In the rows, 128 means zero.
One hidden turn or mirror swaps the rows below in pairs. Which row is each named row swapped with?
The rows were stretched afterwards, more along some directions than others.
q673: [132 123  99 123 175 108 139 115 104 131 132 168 114 104 134 143 146 121
 178 136 127 150  94 153 123]
q630: [ 90 133 151 133 159 122 155 133  98 147 146 114 144 141 121 149 123 131
 138 135 117 124 113 154 122]
q801: [110 131 112 133 167 123 149  93 150 131 103 149 132 143 137 141 142 123
 134 148 150 143 104 124 113]
q823: [ 78 136 137 143 178 128 150 118  95 149 135 139 134 142 131 170 126 127
 148 143  94 137 112 151 116]
q535: [105 127 131 114 126 105 151 143 105 130 144 112 107 142 130 127 144 121
 133  98 125 125 109 116  99]
q104: [ 95 126 139 126 140 102 159 148 116 144 144 103 112 140 121 129 136 131
 129  94 137 127 120 122 107]
q890: [125 123 125 138 123 124 151 138 153 127 119 155 162 142 122 122 137 137
 153 136 150 125  95 153 111]
q698: [134 113 102  94 153 110 140 106  85 105 146 171 108 112 144 137 135 124
 163 134 117 145  85 132 112]
q307: [142 109 110 119 167 114 132 118 102 121 144 182 118 101 153 141 139 135
 164 151 133 135 102 143 116]
q119: [ 96 126 128 105 163 106 138 152 111 143 106 113 123 125  98  98 118 115
 148 123 108 123 142 168 130]
q750: [112 124 133 123 129 105 152 143 113 136 136 109 111 137 128 124 148 114
 128  99 120 130 115 116 107]
q13: [ 95  95 134 128 159 106 174 153 112 145  95 126 133 139 134 152 161 113
 146 154 122 159  91 139 133]
q668: [118 129 115 142 121 135 139 124 149 141 106 150 150 144 120 126 124 119
 146 131 133 129  93 135 130]
q558: [145 104 105 106 139 117 137 105  89 113 156 174 105 112 156 140 140 129
 159 143 123 138  84 125 103]
q270: [ 97 125 119 107 151  95 139 168 106 141 105  97 132 136 105 102 129 106
 149 114 119 124 129 168 124]
q237: [ 97 110 135 158 155 111 129 134 140 143  97 164 106 125 147 143 140 147
 134 165 145 147 157 144 137]
q288: [ 94 112 137 154 156 110 139 130 136 146  92 150 100 128 150 149 134 135
 148 144 151 151 143 126 148]
q184: [138 107 105 121 159 121 134 115 105 124 155 180 120 107 140 146 139 130
 159 154 108 139 101 138 111]
q984: [ 73 108 141 137 167 104 162 141 117 156  94 133 128 147 134 143 163 113
 158 146 125 145 109 146 142]
q24: [123 117 107 119 165 114 129 103  97 123 139 169 104 106 150 150 121 141
 154 130 117 147  92 123 127]
q895: [ 97 138 136 125 178 124 150 138  94 136 132 124 140 135 123 149 126 116
 143 139 103 132 113 164 115]
q233: [ 80 104 133 121 165 100 164 159 105 147 101 130 134 136 133 139 158 105
 142 152 114 154 105 156 140]
q609: [119 130 122 123 143 133 145  89 153 136 129 144 131 142 138 134 137 142
 132 140 159 136  96 109 111]
q862: [124 126 115 123 115 124 149 124 132 133 107 137 157 145 114 123 118 118
 150 134 136 122  80 142 124]
q972: [135 121 125 136 111 145 144 127 149 133 122 149 151 126 125 125 121 127
 140 150 144 129  93 144 123]
q33: [138 115 106 104 150 111 127 116  97 120 142 185 111  96 152 135 136 134
 159 155 123 143  94 139 113]
q147: [119 124 116 128 126 133 142 140 146 124 106 138 161 140 110 114 128 120
 145 132 126 129  88 156 127]
q836: [135 124 117 147 127 133 148 127 143 141 114 143 162 142 122 133 131 120
 131 132 135 129  85 142 128]
q646: [133 132 119 124 126 132 139 126 151 128 113 134 156 130 114 122 116 111
 150 126 137 126 100 149 132]
q719: [114 126 122 118 129 101 151 140 105 135 142 117 106 134 134 130 143 114
 124 105 123 136 106 109 106]
q859: [ 99 130 122 121 150 109 140 160 120 143  98 106 127 132  97 107 122 115
 140 131 119 125 146 180 127]
q809: [124 103 108 108 160 108 139 121  84 120 150 175 105 108 152 145 130 131
 168 141 117 143  90 137 110]
q975: [ 79 106 135 135 173 103 167 146 117 160  88 127 130 144 131 153 160 107
 150 145 131 156  94 141 143]
q153: [ 86 109 135 127 168 107 173 151 111 153  93 120 133 142 129 146 149 104
 144 143 108 153  94 144 142]
q802: [118 135 114 131 163 124 148  82 158 137 104 128 140 145 127 131 140 130
 137 129 152 137  90 120 119]
q694: [140 113 102 112 165 108 133 112 101 126 146 179 108 115 147 132 137 138
 153 140 132 139  98 142 116]
q528: [ 92 131 149 124 160 119 155 138  91 133 141 123 142 134 122 158 130 132
 155 140 133 128 106 152 120]
q117: [142 109 106 127 149 111 138 111  99 121 143 185 102 111 150 149 143 132
 165 151 139 145  92 128 111]
q824: [121 130 126 134 136 111 160 132 118 145 140 117 107 142 128 134 137 120
 117 104 113 134 120 116 107]
q390: [100 129 122 134 166 124 156  83 149 139 114 139 132 149 128 138 137 140
 133 138 144 134 106 119 120]
q740: [ 99 107 139 160 144 105 143 135 132 149 106 154 106 135 153 149 143 143
 131 148 155 147 140 124 137]
q944: [ 97 100 148 167 138 116 139 145 143 146 112 144 116 117 151 150 131 140
 134 154 153 132 153 135 143]
q505: [132 128 116 138 132 133 152 130 152 142 113 135 156 126 113 141 114 119
 139 134 119 130  96 148 129]
q43: [125 128 123 135 114 133 140 125 146 128 121 148 149 149 122 126 123 123
 143 131 129 121 105 146 131]
q44: [103 127 138 127 162 129 152 129  99 147 149 123 143 137 125 161 133 120
 152 145 108 130 103 149 122]
q683: [ 92 128 120 105 155 101 148 157 105 140 103  93 126 139  99 104 126 104
 144 111 102 130 127 168 132]
q891: [ 96 133 115 115 160 105 146 155 119 152 100 107 124 132  96 110 121 119
 137 134 101 136 137 176 124]
q707: [ 97 100 144 157 153 105 140 152 133 145 103 157 108 116 146 151 141 141
 144 163 148 149 153 149 137]
q538: [ 80  99 142 130 167 100 173 163 111 152  95 117 132 131 127 148 159 107
 147 144 132 152 103 148 143]
q127: [ 93 116 136 165 142 114 135 137 140 152 103 160 105 127 149 151 137 149
 129 168 140 150 153 138 136]
q776: [ 93 134 112 128 166 124 156  91 139 142 109 146 134 148 128 139 133 136
 134 142 146 140  96 128 102]
q223: [104 130 118 120 147 109 135 160 129 142  94 109 126 126  97  97 132 113
 142 124 120 125 144 174 127]
q259: [ 94 123 120 107 160 105 152 153 107 139 102  96 129 137  98 109 119 101
 146 108  89 135 131 171 124]
q842: [120 131 118 118 120 107 147 145 107 137 131 103 113 132 121 125 148 106
 126 104 126 143 102 116 113]
q56: [120 122 121 138 127 138 145 131 142 141 114 142 159 142 113 134 128 121
 136 134 131 134  89 139 133]
q247: [ 96 103 131 163 147 107 137 142 123 150 102 166 108 122 156 148 152 137
 136 157 160 151 143 132 136]

q859 swaps with q237
q233 swaps with q824
q668 swaps with q809
q740 swaps with q683
q127 swaps with q891
q802 swaps with q528
q707 swaps with q223

One hidden turn or mirror swaps the rows below in pairs. Which row is each named row swapped with?
The rows were stretched afterwards, more along some directions than others.
q706: [112 134 137  97 128 128 181 138 137 140 147 126 145 113 114  99 136 139
 119 143  76 149 157 109 149 113 125 148 142]
q822: [124 118 133 126  72  92 115 141 108 153 111 142 123 134 113 149 118 147
 162 116 154 128 135 136 147 135 137 126 124]
q880: [131 129 151 125  91 126 164 162 124 153 133 125 132 110 105 106 141 131
 109 140 106 173 144 121 137 142 139 136 124]
q134: [104 125 123 128 110 111 112 123 120 136 143 132 130 138 154 137 109  66
 115 134 144 123 123 130 127 133 120 112 134]
q901: [ 83 125 140 118 166 135 154 131 123 121 117 111 124 129 123 126 180 160
 125 141 136 125 139 142 104 153 114 110 127]
q216: [138 133 117 135 157 132 145 108 106 131 151 145 131 124 119 120 103  87
 125 111 106 108 124 113 140 103 111 115 148]
q365: [105 123 127 106 152 139 154 116 130 107 145 156 162 136 122 116 134 112
 125 133 106 117 143 112 121 116 115 138 142]
q816: [121 119 132 118 128 146 123 132 135 126 120 149 126 121 118 148 145 143
 127 139 117 123 157 110 109 162 102 125 120]
q250: [110 133 160 134 129 129 111 126 123 138 110 118 101 103 116 124 155 106
 143 156 167 113  96 133 120 156 129  98 114]
q724: [135 107 134 143  97 125 114 118 135 145 128 137 126 132 106 134 120  74
 125 146 114 115 133 123 123 135  89 120 107]
q354: [137 109 141 120  88 132 109  91 136 124 114 154  93 120 141 128 120 109
 137 133 147 119 144 108 138 115 135 120 113]
q26: [136 118 125 111 107 131 165 122 114 126 145 133 127 110 115  99 142 130
 134 139 118 148 128 143 149 115 175 150 123]
q407: [107 103 118 130 135 120 173 119  97 129 134 133 104 130 127 128 107 143
 135 115  98 106 135 125 117 128 105 111 121]
q452: [119 120 126  92 115 147 121 111 151 103 129 147 139 138 135 137 127 108
 120 137 130 128 156 131 123 138 111 127 133]
q540: [141 116 114 145 135 132 172 140 107 132 117 162 121 116  76 133 105 135
 154 135 111 111 114 118 110  84 131 129 143]
q580: [144 103 135 164  57  97 116 152 118 140 125 135 122 150 129 111 117 124
 139 110 137 153 138 137 142 127 137 126 134]
q450: [148 121 119 113 111 131 170 136 102 156 110 144 133 131 127 145 127 132
 117 122 136 139 127 145 125 138 138 153 124]
q512: [179 110 144 134  78 105 144 138 129 155 111 134 123 123 111 111 119 145
 150 142 113 125 144 131 150 120 117 139 116]
q224: [112 114 117 119 112 149 105 125 125 111 148 132 161 124  92 133 111 100
 127 124  93 126 143 139 130 141  99 122 114]
q889: [173 123 126 145  96 122 123 144 125 146 133 128 142 126 104 119 115 103
 130 120 114 144 137 147 138 135 109 137 114]
q45: [133 114 135 102  99 147 151 123 127 136 104 134 131 111 134 124 139 145
 111 119 100 140 155  95 151 147 101 150 121]
q177: [150 114 130 134  78 123 142 119 118 126 125 151 139 163 134 133 101 122
 118 111 100 138 145 128 140 142 135 142 130]
q165: [ 96 105 108 126 120 137 142 122 109 126 143 122 143 141  96 141 111 129
 121 130 107 117 121 116 126 124 106 132 122]
q799: [129 130 137 141 125 132 144 131 118 165 124 103 131 127  88 137 132 109
 113 130  94 117 111 129 138 147  91 119 117]
q483: [121 123 139 111 118 114 176 131 130 155 133 151 112 137 119 137 132 129
 137 138 115 133 147 132 123 127 138 124 139]
q137: [112 115 141 111  94 134 149 117 121 143 151 138 108 123 125 127 134 110
 141 127 102 129 162 128 151 137 124 118 131]
q445: [126 119 127  84 118 127 149  98 141 102 102 152 115  97 131 114 136 134
 141 142 130 125 144 104 146 118 129 148 121]
q402: [114 125 151 115 112 116 124 136 124 136 137 119 134  96 138 101 160 130
 130 133 129 146 161 117 153 144 106 130  96]
q843: [152 103 115 134 108 157 148 113 119 116 150 145 146 129  92 105  87 102
 124 124  73 122 148 113 133 106  89 144 122]
q845: [130 123 114 136 121 119 106 129 114 128  99 134 115 138 131 157  92 135
 137 107 141 110 108 114 140 130 126 109 137]
q466: [168 120 121 140 100 101 118 116 121 130 121 140 143 124 119 114 102  91
 145 126 139 113 114 104 164  85 135 129 136]
q575: [142 128 130 103 100 129 148 129 132 140 119 122 159 126 140 119 129 141
 115 117 109 155 149 132 164 115 136 152 128]
q426: [ 99 123 154 122 147 119 132 121 143 140 156 133 110 129 129 123 121 104
 151 150 135 103 145 108 123 122  96 105 138]
q970: [ 97 124 142 113 114 121 147 146 132 139 133 117 125 131 131 134 141 141
 122 143 115 139 163 121 124 152  92 110 131]
q914: [144 120  98 141 135 110 169 120  95 143 119 162 124 136  86 143  81 122
 147 115 119  98 110 100 134  75 105 134 152]
q258: [130 120 144 131 126 146 129 114 123 144 124 154  91 130 107 138 142 117
 152 156 150 109 113 105 125 125 130 121 138]
q93: [130 111 157 111 133 154 117  93 134 109 122 157 110 122 146 134 137 144
 133 150 144 127 165 114 130 163  90 141 110]
q209: [117 112 133 130 110 118 169 153 123 133 145 133 131 113 111  95 160 114
 118 164 114 146 141 139 106 123 130 139 110]
q122: [133 110 123 125 105 120 138 116  99 131 140 131 126 143 120 132  95 161
 129 112 134 142 153 125 141 130 130 149 119]
q173: [129 139 142 117 133 130 139 147 121 166 107 122 137  99 123 128 137 114
 127 151 140 119 113 117 141 120  98 128 135]
q381: [112 105 103 123 106 105 153 143 119 114 153 149 151 161 102 129  93 135
 128 114 101 134 139 147 106 117 127 139 128]
q918: [172 132 150 151 116  95 148 134 112 159 116 147 118 152 122 134  96 162
 123 126 132 143 123 119 144 133 119 142 142]
q977: [115 113 146 117 113 134 112 100 116 122 137 137  98 101 148 108 125 107
 158 127 158 115 116 114 162 124 141 126 120]
q246: [119 120 138 140 123 160 137 125 123 143 141 128 135 125 134 121 115  89
 121 135 119 124 121 107 141 106 101 116 143]
q781: [137 120 153 116 122 129 135  93 137 111 136 135 126 103 140  92 104 107
 139 140 127 129 137 100 171  92 113 134 129]
q734: [138 117 114 110 146 119 150  90 113 111 112 147 137 117 107 132 105 133
 159 130 118  98 108 133 134  96 111 136 112]
q493: [178 123 124 150  82 112 153 149 117 162 119 143 141 143 104 127 116 105
 109 138 126 143 140 122 134 104 109 143 133]
q814: [143 119 136 154 112 126 143 151 116 150 153 144 128 136 107 110 126  90
 118 140 114 128 118 106 129 117 143 124 141]
q399: [136 128 127 113 134 132 130 121 113 129 108 143 106  92 145 129 154 125
 148 135 156 126 149 121 147 123 147 129 117]
q455: [130 131 131 154 138  99 174 149  88 155 112 147 117 127 104 123 118 160
 149 135 140 116  90 125 134  96 137 126 148]
q756: [179 124 131 150 108 117 110 125 129 124 137 157 122 127 119 118 111 102
 120 122 128 137 148 123 119 139 132 130 112]
q4: [132 122 138 104 111 134 135 133 130 135 112 121 147  84  99 110 157 147
 176 146 112 128 113 119 167 100 145 136 140]
q350: [ 92 110 121 109  99 143 128 119 115 148 135 127 119 117 116 144 119  93
 132 124 123 109 125 118 152 131 110 132 120]
q2: [118 133 135 123 139 137 142 129 123 174 106 143 113 117 106 156 139 134
 147 135 131 105 100 112 139 107 131 124 147]
q733: [135 135 132 139 112 122 165 166 113 156 126 133 117  98 113 101 117 126
 146 129 132 156 116 109 132 103 133 128 153]
q400: [109 114 114  98 138 123 174 111 116 112  99 139 109 114 122 130 153 164
 133 144 143 118 123 106 122 119 129 138 127]
q48: [124 126 138 141 123 128 143 153 104 147 127 124 132 128 110 122 111 152
 137 110 107 125 100 127 139 137 109 110 136]
q491: [123 115 143 118 125 125 126 105 142 110 131 138 125  90 129  91 123 116
 151 138 136 132 148 101 149 102 113 144 111]
q295: [141 125 105 102 123 122 149  95 126 116 130 146 122 142 122 142  88 117
 132 116 130 121 135 130 129 110 135 144 133]
q488: [107 128 131 124 140 101 154 143 118 161 144 125 123 102 130 114 136 114
 144 121 109 130 122 126 148 123 132 137 125]
q376: [111 135 129 129 144 100 169 150 114 151 124 100 133 128 117 121 112 151
 138 120 102 120 105 144 136 127 125 114 129]
q312: [125 106 102 138 120 112 150 132 106 138 153 149 124 141 101 134  91 136
 146 119  99 117 139 101 135 107 111 131 138]
q148: [135 108 143 127 110 128 134 105 133 110 126 126 124 119 110 109 111 129
 143 127 132 130 134  86 131 105 113 123 117]
q641: [144 126 156 103 128 143 119  81 138 113 126 151 129 131 154 129 114 106
 103 131 126 128 152  97 139 163 100 147 100]
q632: [128 113 167 127  82 123  99 135 142 126 129 141 128 118 143 107 136 105
 163 149 144 132 159 106 146 136 102 122 128]
q35: [115 121 151 117 101  97 173 135 126 157 116 146 109 109 132 120 121 135
 155 146 139 141 116  87 150  97 130 142 137]
q786: [160 115 132 112  94 115 117  96 128 119 102 146 113 141 115 134 135 149
 133 141 141 123 149 123 137 136 132 140 101]
q736: [174 108 137 145  88 126 158 123 121 115 123 157 143 137 122  86 118 106
 105 132 109 142 140 110 127 114 127 151 117]
q792: [144 114 125 106 142 141 157 110 132 110 130 132 115  96 114  98 151 143
 129 149 109 134 145 120 127 138 134 147 100]
q409: [163 138 155 135 135 105 148 135 124 133 105 121 140 136 112 110 127 152
 135 134 130 128 127 132 124 134 113 123 124]
q129: [117 134 116 119 127 110 177 126  91 158 134 122 112 123 111 130 118 119
 128 126 115 109 108 146 152 106 153 115 142]
q954: [104 110 136 128 101 118 136 139 119 141 151 124 122 102 139 104 129  95
 161 137 120 125 151 125 152 115 114 121 114]
q941: [123 135 145 131 160 155 147 105 121 125 138 134 133 123 124 119 159  80
 111 152 117 118 131 126 115 146 116 129 117]
q198: [152 109  90 134 114 102 141 110 101 119 124 162 123 135 109 131  97 118
 151 109 142 113 112 117 139  86 136 145 134]
q741: [131 121 117 121 103 131 155 130 114 158 113 131 118 113 113 139 131 112
 139 156 123 118 121 115 144 106 114 140 140]
q583: [116 122 103  94 111 121 111 127 133 107 107 117 164 106 115 127 118 150
 137 116 111 136 154 127 136 131  91 139 108]
q508: [114 115 129  99  95 108 109 118 158  93 117 149 134 106 122 118 119 124
 144 136 125 138 155 114 136 116 141 141 113]
q565: [111 130 127 122 143 104 167 132  88 164 105 112 122 122 111 140 129 182
 142 123 129 105 100 119 156 116 121 124 134]
q637: [144 121 130 110  85 110 122 125 124 135 127 155 127 134 148 128  80 117
 137 110 145 132 151 118 150 110 121 132 138]
q123: [120 121 124 128 129 111 183 143 108 144 108 136 127 124 101 126  98 192
 159 121 102 118 110 114 148  87 124 129 161]
q678: [108 108 136 102 111 118 113 102 137  93 114 151 123 118 143 117 127 147
 144 130 156 129 147 118 135 137 123 144  99]
q11: [129 111 132  94 135 153 155 102 129 110 108 145 125 109 128 127 141 139
 147 141 141 109 135  95 140 116 124 133 131]
q405: [136 101 119  98 118 149 122  99 131  86 138 148 145 131 120 117 144 121
 117 134 108 116 176 129 120 146 124 137  94]
q838: [133 121 137 112 128 136 182 129 114 153 108 135 144 119 105 133 102 179
 147 123 100 124 119 100 173  91 103 153 155]
q979: [163 130 143 134 127 140 159 118  98 160 129 163 128 128 122 136 116 116
 131 138 106 116 117 112 153 122 119 140 142]
q449: [106 127 147 118 130 152 128 132 120 138 131 107 120  99 124 113 150 140
 138 157 132 136 103 134 147 148 145 131 136]

q979 swaps with q641
q445 swaps with q914
q426 swaps with q512
q400 swaps with q198
q678 swaps with q455
q350 swaps with q129
q452 swaps with q493
q4 swaps with q148
q399 swaps with q845

